In the rows, 128 means zero.
Rotation paths and how fast each direction turns (degrees a step)
Each turn is a multiple of 5 degrees from 10 to 175, or 0.
Each row of a path follows its step; steps can be skipped.
Rotation 1:
step 0: [131 124 122 126 130 134 127 137 127 137 134 130 121 123 124 130 125 130
 132 140 134 110 123 123 125 129 146 126 120 139 131 119 126]
step 1: [120 127 122 121 125 132 138 129 128 135 120 133 126 128 121 120 125 130
 133 133 140 136 139 128 140 143 121 138 132 130 119 131 119]
step 2: [126 119 120 138 129 128 122 117 134 127 134 130 124 133 126 124 130 123
 120 118 128 133 138 120 130 119 125 119 118 112 119 137 125]
step 3: [140 126 137 125 121 128 118 129 117 120 125 126 116 135 135 123 135 134
 136 132 118 121 128 117 125 133 135 125 119 129 138 134 129]
step 4: [120 150 138 118 120 132 135 131 136 135 139 126 124 128 125 123 134 131
 131 130 131 114 127 133 124 135 124 129 133 127 123 128 125]
step 5: [119 123 119 126 129 125 128 125 136 138 125 127 137 138 118 136 135 131
 129 123 120 130 123 121 136 124 138 139 127 122 113 118 128]
step 6: [124 118 124 144 134 132 123 118 115 117 133 121 119 133 128 135 132 126
 135 132 126 130 123 129 135 137 122 137 133 126 131 137 128]
step 7: [129 132 141 117 130 131 125 125 121 111 141 125 128 122 116 122 126 126
 127 122 142 122 130 124 126 126 131 119 128 127 126 127 139]
step 8: [131 137 113 115 132 126 133 140 126 129 128 131 132 118 134 125 140 136
 125 125 121 125 131 116 133 122 138 132 136 137 124 131 128]
step 9: [112 118 121 126 129 131 124 124 126 142 123 123 127 122 125 129 117 120
 126 130 114 116 127 131 127 135 124 130 136 126 126 141 124]
step 10: [133 121 131 129 134 129 134 117 122 125 131 135 137 140 115 134 128 120
 127 130 135 118 137 127 139 130 132 121 116 126 139 127 121]
Directions:
[127 127 129 129 125 126 128 126 130 127 131 134 131 129 128 128 128 127
 124 123 130 124 130 132 130 126 131 130 126 127 127 128 132] : 135
[129 128 132 129 128 126 133 128 126 126 130 126 127 131 130 128 125 130
 129 129 133 124 126 124 126 126 129 128 126 131 131 129 129] : 100
[125 125 128 128 126 127 122 128 128 127 128 130 123 129 130 132 127 125
 129 130 126 127 125 130 128 129 131 126 128 132 129 130 127] : 115
[130 127 131 133 125 126 128 131 127 125 126 129 126 126 123 128 128 131
 130 126 129 129 129 128 131 123 127 125 131 127 127 131 126] : 80
Rotation 2:
step 0: [130 129 133 131 137 134 128 126 122 122 142 124 126 125 122 131 141 123
 127 127 127 129 122 128 130 122 129 121 123 128 125 127 111]
step 1: [129 127 123 130 122 120 119 135 125 127 131 128 142 120 128 122 126 141
 125 134 127 139 131 132 127 128 124 130 128 131 123 115 127]
step 2: [116 134 132 123 131 129 125 127 119 123 132 129 124 128 126 124 130 123
 116 135 120 128 126 120 132 128 133 133 122 139 125 140 133]
step 3: [126 120 138 128 133 132 135 127 126 119 139 118 128 126 127 121 134 127
 132 135 138 138 128 139 130 133 126 125 125 127 130 120 124]
step 4: [130 129 123 124 124 113 115 131 122 134 139 127 133 116 134 132 126 121
 120 130 130 130 129 127 131 127 129 131 126 126 120 130 124]
step 5: [110 129 122 121 129 132 136 127 127 120 128 122 127 124 121 133 131 135
 121 129 125 134 127 126 134 129 137 130 131 140 129 125 122]
step 6: [119 128 132 131 131 123 132 138 129 129 136 124 134 132 136 115 124 128
 125 138 137 126 124 135 138 133 123 124 124 122 123 130 134]
step 7: [131 122 128 126 136 122 130 135 130 123 137 125 123 114 126 137 130 115
 126 132 128 126 127 122 121 126 138 127 131 132 119 129 122]
step 8: [117 118 120 132 124 127 122 127 131 126 133 124 136 133 123 127 129 138
 120 129 127 131 124 135 136 121 137 124 127 124 129 118 120]
step 9: [124 136 128 126 136 127 133 139 125 132 135 126 138 124 127 119 124 129
 127 132 124 132 131 115 133 129 132 121 128 131 118 135 138]
step 10: [119 117 132 134 130 125 131 133 122 113 134 129 124 127 121 124 131 119
 130 132 127 123 122 131 119 126 128 121 126 134 130 127 118]
Directions:
[129 132 126 129 127 128 128 128 127 124 130 129 124 132 126 129 126 124
 127 127 127 130 127 123 128 133 132 128 130 129 129 128 124] : 145
[125 129 127 126 133 131 128 124 129 126 126 129 132 129 126 124 126 128
 130 128 129 129 127 128 129 130 130 131 127 124 127 133 128] : 110
[125 128 129 126 132 129 123 131 128 129 129 127 125 127 130 131 130 127
 132 125 125 128 126 127 127 127 129 129 130 132 128 133 129] : 145
[130 129 128 126 128 127 131 125 127 132 128 130 129 126 128 128 128 127
 126 131 131 124 128 122 125 124 130 129 126 133 128 131 127] : 145
Rotation 3:
step 0: [126 124 124 124 136 135 130 137 135 136 121 139 135 124 125 122 133 136
 132 125 136 139 131 137 128 124 132 126 134 125 125 138 130]
step 1: [132 139 127 122 127 134 126 134 119 134 127 124 128 131 123 127 127 137
 130 116 126 135 123 124 119 129 123 130 130 121 139 134 141]
step 2: [133 116 127 124 137 128 125 128 126 129 122 121 130 134 119 148 123 131
 126 130 127 132 128 118 129 122 119 126 131 123 133 121 130]
step 3: [125 111 118 122 125 127 125 128 133 135 129 126 141 121 130 128 137 136
 120 128 120 132 125 122 135 126 131 136 129 131 124 133 127]
step 4: [122 131 131 127 125 128 135 136 117 125 139 124 128 129 132 125 134 131
 125 122 119 133 128 121 127 119 125 137 116 134 138 133 122]
step 5: [118 121 134 131 142 134 130 132 130 121 134 133 131 139 120 138 127 128
 132 126 134 125 138 132 129 119 121 134 125 135 125 132 124]
step 6: [119 129 121 127 131 130 124 139 134 134 138 129 142 126 120 126 127 134
 126 122 132 121 121 140 124 135 133 132 134 129 125 135 130]
step 7: [132 132 125 133 131 119 124 138 120 130 134 124 129 124 118 126 119 127
 129 125 128 133 126 124 114 125 132 127 128 120 143 130 122]
step 8: [134 108 131 125 135 122 122 122 129 127 128 129 129 127 125 130 123 125
 132 126 132 129 140 126 124 118 128 133 141 127 134 129 134]
step 9: [127 124 131 118 124 122 133 131 131 137 136 125 134 125 135 126 137 140
 124 129 128 125 126 130 132 131 131 137 140 134 139 121 136]
step 10: [124 129 136 128 129 127 128 139 121 137 132 130 125 139 125 125 135 134
 127 131 130 133 136 116 126 129 128 128 121 128 135 115 117]
Directions:
[127 130 127 127 127 125 124 127 128 129 129 130 126 134 128 127 128 126
 133 126 123 129 127 129 131 127 127 129 127 124 131 129 126] : 120
[126 125 125 129 128 128 124 129 126 132 129 126 130 128 126 129 128 126
 124 129 127 125 126 127 127 131 129 123 126 125 126 125 124] : 90
[128 133 124 122 128 127 130 130 128 129 130 125 124 127 132 128 127 131
 126 128 125 124 129 129 125 129 128 130 128 127 128 129 127] : 130
Rotation 4:
step 0: [140 136 124 121 129 129 129 132 128 125 122 122 124 115 132 133 129 129
 133 121 128 129 115 114 141 129 128 133 123 130 120 123 127]
step 1: [130 132 138 114 133 123 130 133 128 130 129 129 128 116 135 129 134 134
 136 122 124 129 122 121 131 129 112 124 131 139 120 121 127]
step 2: [125 128 130 119 131 127 132 141 131 125 116 124 129 124 133 126 134 125
 126 124 125 127 118 123 128 132 112 126 138 117 122 121 120]
step 3: [128 122 129 121 126 130 126 142 123 135 116 117 130 122 126 129 127 131
 133 120 129 116 114 124 129 122 122 128 128 131 132 121 117]
step 4: [124 114 138 128 142 118 127 139 118 133 123 127 125 121 130 130 127 128
 129 117 128 127 121 125 123 119 123 128 138 131 128 129 124]
step 5: [117 128 130 127 137 125 120 133 137 129 111 125 121 123 122 131 121 124
 124 122 130 126 121 128 126 116 126 133 137 125 120 133 124]
step 6: [123 132 133 125 135 127 113 145 123 124 119 132 125 125 119 138 121 131
 131 131 131 122 119 127 130 122 135 125 131 136 127 133 129]
step 7: [130 128 128 127 135 128 124 141 123 130 123 145 124 124 122 126 120 121
 136 126 132 136 117 134 127 123 125 123 135 129 121 137 135]
step 8: [121 132 133 123 128 131 119 131 130 126 124 142 130 118 116 121 117 121
 131 132 124 121 116 136 123 127 124 134 125 122 121 126 131]
step 9: [131 125 137 133 116 124 123 144 122 121 122 132 125 118 118 127 127 123
 132 133 129 123 122 131 120 128 130 128 124 126 127 122 143]
step 10: [127 127 134 130 117 130 134 134 122 136 124 132 121 113 127 125 122 121
 123 126 117 132 124 134 125 119 125 125 122 126 126 135 143]
Directions:
[125 126 127 129 130 127 129 129 128 133 128 124 131 130 127 131 128 128
 123 127 129 128 128 129 126 126 129 127 134 130 131 127 125] : 40
[128 131 126 126 130 129 128 132 128 127 127 128 127 125 130 128 130 124
 131 127 122 128 127 128 124 125 130 132 131 131 130 126 129] : 0
